Here is a table of points, one per row:
[ 1.6 -0.3  1.   0.2 -0.9 -0.8 -0.3  0.4  0.2 -1.   0.1  0.2  0.4 -0.1
 -0.5 -0.1 -0.1 -0.5 -0.3  5.  -0.4 -0.9 -0.4 -0.3]
[ 0.7 -0.7  0.1  0.  -0.9 -1.6  0.6  0.4  0.6  0.2  0.2  0.8  0.4 -0.6
  0.5  2.1 -0.2  0.2 -0.5 -0.5  3.  -0.7  2.   0.2]
[ 1.4 -0.4 -0.4  0.  -0.3  0.5 -0.4  0.2  0.3  1.  -0.7 -1.6  2.3  0.1
 -0.2 -0.4 -0.4  0.3  0.   0.2  2.2 -1.3 -0.4  0.2]
[ 0.   0.3  0.  -1.2  0.1  0.  -0.2 -0.3  3.4 -0.6  1.  -0.7  3.3  0.8
 -0.4 -0.5 -0.3 -0.4  3.3 -0.1 -2.2  0.3  0.4  0.1]
[-0.4 -0.4  0.2 -1.5  0.7  1.5 -0.3  0.1  0.2 -0.2  0.  -0.4  0.2 -0.2
 -1.   0.8 -0.3  0.1 -1.  -0.4  0.6  1.2  0.4 -0.8]
[-1.3  1.7  0.4  0.3 -0.2 -0.7  0.2  0.4  1.5  0.8 -0.4  0.6  0.5  0.2
  1.  -0.3  2.1  0.5 -1.9  0.1 -0.3  0.   0.   0.6]
[ 0.7  1.   0.4 -0.1  4.6 -0.3 -0.8  0.3 -1.   0.3 -0.1  1.8 -0.3 -1.1
  0.1 -0.7  0.7  0.3 -0.2  1.2  0.4 -0.9  0.1  1.3]
[ 0.2 -0.8  1.   1.4  1.  -0.5  0.  -0.2 -1.4  0.7  0.5 -0.1  0.6 -0.2
 -0.3 -0.5 -1.  -0.4 -1.  -1.6 -1.5 -0.9  0.3  4. ]
[ 0.2 -0.6 -0.7  3.   0.1  0.5  1.1  0.2  0.1  0.9  0.5 -0.5  0.3 -0.1
  1.1 -1.1 -0.8  1.9  0.  -0.1  0.   0.5  0.3 -1. ]
[-0.4  0.4  0.5 -0.8 -0.8 -0.3 -1.6 -0.6 -0.7 -0.7  0.6  0.6  0.2  0.
 -1.1  0.  -0.4  4.7  0.4 -1.  -0.9 -2.   0.1  0. ]
[ 0.  -0.7 -0.3 -1.3 -1.   0.9 -0.1  0.1 -0.6  2.9  0.1  1.  -0.5 -1.1
 -0.6 -0.6  0.2 -0.5  0.6  0.8 -0.3  0.6 -0.2  0. ]
[-1.  -1.8  0.2 -1.2  0.8 -0.3 -0.7 -0.9 -1.2 -1.2  0.  -0.6 -0.4 -0.7
  2.4 -1.4 -1.  -1.1  0.  -0.2 -0.7 -1.2 -1.1 -1.3]
[-0.2 -0.2 -0.5 -0.3  0.4 -1.6 -1.8 -1.4 -0.6 -0.8 -0.8 -0.9 -1.1  0.3
  2.2 -0.3 -1.3 -0.7 -0.3 -0.5 -0.9 -0.4 -0.9 -1.4]
[ 0.   0.8 -0.4  0.  -0.2 -1.1 -1.  -0.3  2.9  1.5 -0.9 -0.1 -0.3 -1.9
  0.7 -0.5 -0.4 -0.8  2.5  0.2  1.4 -0.2 -1.1  0.5]
[-1.9  0.4  0.1  0.8  0.3  0.  -1.1  1.5  0.5 -0.6  0.2  0.4 -0.3  2.4
 -0.1 -0.6 -0.1 -1.  -0.6  0.2 -0.9 -0.6  0.2 -0.8]
[-1.4 -0.5  2.5 -0.8 -0.4  0.2 -0.7  0.2 -1.  -0.9 -0.6  0.2  0.2 -1.4
 -0.3 -0.7 -0.1 -0.3  0.   0.2  0.5  2.7  0.3  0.3]
[-1.2 -0.7  0.4  1.8 -0.4  1.   0.3 -0.1  0.9 -0.5 -0.3  0.7  0.5 -0.3
  0.5  1.2  0.4 -0.6  0.   0.3  0.3 -0.4 -0.3  0. ]
[ 4.2 -0.4 -0.5  0.1  1.3  1.1  0.2  0.   1.3 -0.4  0.2  4.  -0.5  0.4
  0.7 -0.2  0.2  0.1  0.  -0.3 -0.5 -0.2  0.2 -0.6]
[ 1.1  2.8 -0.5  0.1  0.   1.   0.9 -0.6  0.1 -0.2  0.6 -1.1  0.1 -0.1
  1.2  0.4 -0.4 -0.6 -0.6 -0.2 -0.2  0.6  0.8 -0.1]
[ 0.2 -0.1  0.5  0.6  0.4  1.3 -0.4 -0.8 -0.3 -0.1  0.1 -0.6  0.  -0.5
 -0.3  2.5  0.  -1.1  0.4 -1.1  0.8  0.1 -0.6 -0.3]
[-0.2  0.  -0.4  0.2 -0.2 -0.9 -1.3 -0.7  0.2 -0.3  0.2 -0.7 -0.4 -0.1
 -0.9  0.1 -0.4 -0.9  0.6  0.3  1.6 -0.7  5.3 -0.4]
[-0.4 -1.4  0.1  1.2 -0.4 -0.9 -0.2 -0.2  0.3  1.4 -1.7  0.8  2.4 -1.3
 -1.3 -1.4 -0.2 -0.6  0.8 -0.8 -0.3 -0.7  0.2 -1. ]
[ 0.1 -0.7 -0.2 -1.1 -0.8 -1.  -0.6 -0.3  0.6 -0.1 -0.1 -0.3 -0.6  0.8
  3.1 -0.7 -0.9 -0.7 -2.2 -0.9 -1.  -0.3  0.2 -0.1]
[ 0.4  0.9  1.3  0.5 -0.7  0.5  1.5 -1.1 -0.3 -0.8  0.2 -0.6 -0.5  0.3
 -1.2  0.4  0.3 -0.9  0.  -0.6 -0.1 -1.5 -0.7 -0.5]
[ 0.4 -0.1 -0.6  1.   0.1 -1.1  0.3  0.4 -1.3  0.5  0.2  2.   0.4  0.4
  0.   0.6  0.6 -0.1  0.7  3.1 -0.4  0.7  0.3 -0.2]
[-1.4  0.1 -0.7  0.2  0.5 -0.2 -1.2 -0.6 -0.2 -0.7 -0.1  0.   1.  -0.2
  0.   1.1  3.4 -0.8 -0.6 -0.4  0.   0.  -0.8 -0.6]
[-0.4  0.   0.4  0.3  0.6  0.5 -0.2  2.9  0.   0.5  0.9 -0.4 -0.7  1.5
  0.3 -1.3 -0.1  0.   0.6 -0.3  0.8 -0.5  0.3 -0.9]
[ 0.9 -0.3 -0.4  0.2 -1.4  1.4 -1.4 -0.6 -0.8  1.3 -0.1  0.7  0.  -1.3
 -0.5  1.6 -0.9 -0.6 -0.9  0.1 -1.6  0.3 -0.4 -1.3]
[-0.7  1.2 -0.2  0.   0.8 -1.   3.3  0.1 -1.  -0.7 -0.9 -0.6 -0.4 -1.2
  0.1  1.4 -0.6 -0.3  0.9 -0.1 -1.7 -0.1  0.4 -0.3]
[ 0.2 -0.5  0.3 -0.7  1.  -0.7  0.  -0.3  1.2  4.4  0.1  0.1 -0.4  1.
 -0.6  0.3 -0.5  0.  -0.4  1.1 -0.9 -0.4 -0.2 -0.7]
[-0.1 -1.6 -0.5 -1.9 -1.  -1.1  0.1 -0.6 -1.5 -1.2 -1.3  0.5 -0.6  0.4
  2.1 -1.1  0.7 -0.2  0.8 -0.3 -0.1 -0.6  0.2  0.4]
[-1.2 -1.3 -0.1 -0.6  0.7  1.3  1.  -0.2  0.   0.4  0.3  0.1 -0.9  0.8
 -0.4  2.3 -0.7  0.   0.9  0.2  1.7 -0.1  1.  -0.5]
[-0.2  0.2 -1.5 -0.1 -1.3 -0.6  0.   0.3 -1.2  0.3 -1.3 -0.2 -0.1  3.1
  0.9  0.   0.4 -0.6  0.5 -0.3 -0.5  0.5 -0.2  1.8]
[-0.6  2.6  0.3  0.4 -0.5  1.   0.1 -0.7  0.  -0.7 -1.   0.8 -0.8  1.
 -0.1 -0.1 -1.3 -0.1  0.2 -0.3  1.7 -0.6 -1.2  0.2]
[-0.5  0.1 -1.5  1.9 -1.4  1.3  0.1  0.2 -0.1 -0.5 -0.6  0.9  1.4  0.3
  0.7 -1.   0.2  1.1  0.4  0.7  0.4  0.2  0.2  0.1]
[ 1.4 -0.7 -1.  -0.3  2.7 -1.4 -0.8 -0.3 -0.5 -1.3  0.4  0.2  1.2  0.1
 -1.7  0.1 -1.1  0.7 -0.9  0.   0.2  0.3 -1.3  1.2]
[-0.6 -0.9 -0.2  0.8 -0.8 -0.4 -0.1 -0.3  0.  -0.7  5.  -0.2  0.2 -0.8
 -0.6 -1.1  0.2 -0.1 -1.  -0.5  0.2  0.2 -0.6  0.2]
[ 0.3  0.1  0.8 -0.8 -0.4  1.8 -0.3  0.2 -0.7  0.7  1.  -0.3  0.9  0.9
  1.1  1.1  0.8  0.2  1.1  0.4  0.9  0.1 -1.   0.5]
[-0.7 -0.4  0.2 -1.2 -0.8  1.5 -0.7 -0.2  0.1  0.5 -1.  -0.1 -0.1 -0.8
 -0.9  1.1 -0.2 -0.4 -1.3 -0.1 -0.4 -0.3  0.6  0.5]
[-0.2  2.  -0.4 -1.  -1.1 -0.1  1.5  0.2 -0.3 -0.7 -0.5  0.5 -1.8 -1.1
 -2.3 -1.  -0.7 -0.8 -0.4 -0.7 -1.  -1.5 -0.5 -1. ]
There is one direction along which these points spread out most. Take the direction at right angles to it along which they spread out most. Then take the direction at right angles to both along which they spread out most. Go by this last direction. For each point below, how far along it does it lie, from 0 to 99? 50 is the average, and the first point above lies past it. One standard deviation of the points above along it is 16.
[ 0.1  1.7 -1.  -1.8 -0.4 -0.5  3.2 -0.4 -0.6 -0.2 -0.2 -0.6  0.6 -1.
 -0.6 -1.7 -0.5  0.1 -1.4 -0.2  0.7  0.  -0.5 -0.3] -> 36
[-0.4 -0.9 -1.5 -0.1  0.8 -0.4  0.5 -0.5  0.5 -0.5 -0.7 -0.1 -0.3  2.2
 -0.5 -0.4  1.7  0.1 -0.1 -0.6  0.3  0.8 -0.6 -1.4] -> 59
[ 0.2 -1.4 -0.9  0.3  0.3  0.4  0.1 -0.3  1.2 -1.3  0.7  0.5 -1.8  0.2
 -1.3 -0.9 -0.9 -0.2 -0.3  0.3 -0.1  0.2 -0.8  3.6] -> 38
[-0.6  1.4  0.9  0.1  0.  -0.3  2.  -0.5 -0.8  0.6  1.4 -0.3  0.6  0.9
  0.7  0.4  0.8 -0.1  0.6 -0.1  0.2 -0.5 -0.6 -0.3] -> 46
[-0.5  1.3 -2.1 -0.6  0.3  0.   0.2  0.  -0.9 -0.4 -0.6 -0.6 -0.6 -0.5
 -1.4  0.4 -0.1 -0.8 -0.6 -0.1 -0.1  1.2  0.  -0.2] -> 32
[ 1.   0.   3.   0.9 -0.3  0.4 -0.4 -0.9 -0.5  0.  -1.3 -1.5 -1.1  0.5
 -0.9 -0.7 -0.7 -0.1 -0.1  0.3  0.5  2.6  0.  -0.3] -> 41
[-1.1 -1.3 -0.5  0.7 -0.2 -1.1  0.3 -0.4  1.   0.   0.6 -1.3 -1.5 -0.7
 -0.3  0.8 -0.2  3.6 -0.2  0.6 -0.6  0.1 -1.2  0.6] -> 47
[ 0.1  0.3  2.9 -0.6 -0.5 -0.7  0.2  0.   0.2 -0.5 -0.1  1.3  0.1  0.3
 -0.3  0.8 -0.4  0.3  0.3 -1.5  0.7  3.5  0.4 -0.4] -> 41
[-0.5  0.1  0.4 -0.4  0.8  2.9  0.8  0.6  0.8 -0.9 -0.9 -1.1  0.2 -1.1
  0.9  0.6  0.   0.7 -0.2  0.6 -0.4  1.2  1.9  0.6] -> 42
[ 1.6 -0.7  0.7  0.2 -0.4  0.1  0.2 -0.1  0.3  0.  -1.  -1.7 -1.3  0.4
 -0.1 -0.7  4.2  0.1 -0.4 -0.7 -0.7 -0.7  0.2 -0.2] -> 53
[ 0.4  1.1 -1.2  1.3  0.  -0.7 -1.6 -0.2 -0.9  0.2  2.1 -0.6 -1.2 -0.9
  0.  -0.4  0.6  1.3  1.5 -0.5 -0.2  0.4  0.4  1.1] -> 46
[ 0.7 -0.4 -0.3  0.2 -0.5 -0.9 -0.5  5.9 -0.1 -0.6 -0.2 -0.9  0.2 -0.3
  0.   0.5 -0.3 -0.2  0.3 -0.8 -0.5 -0.3 -0.9 -0.6] -> 59
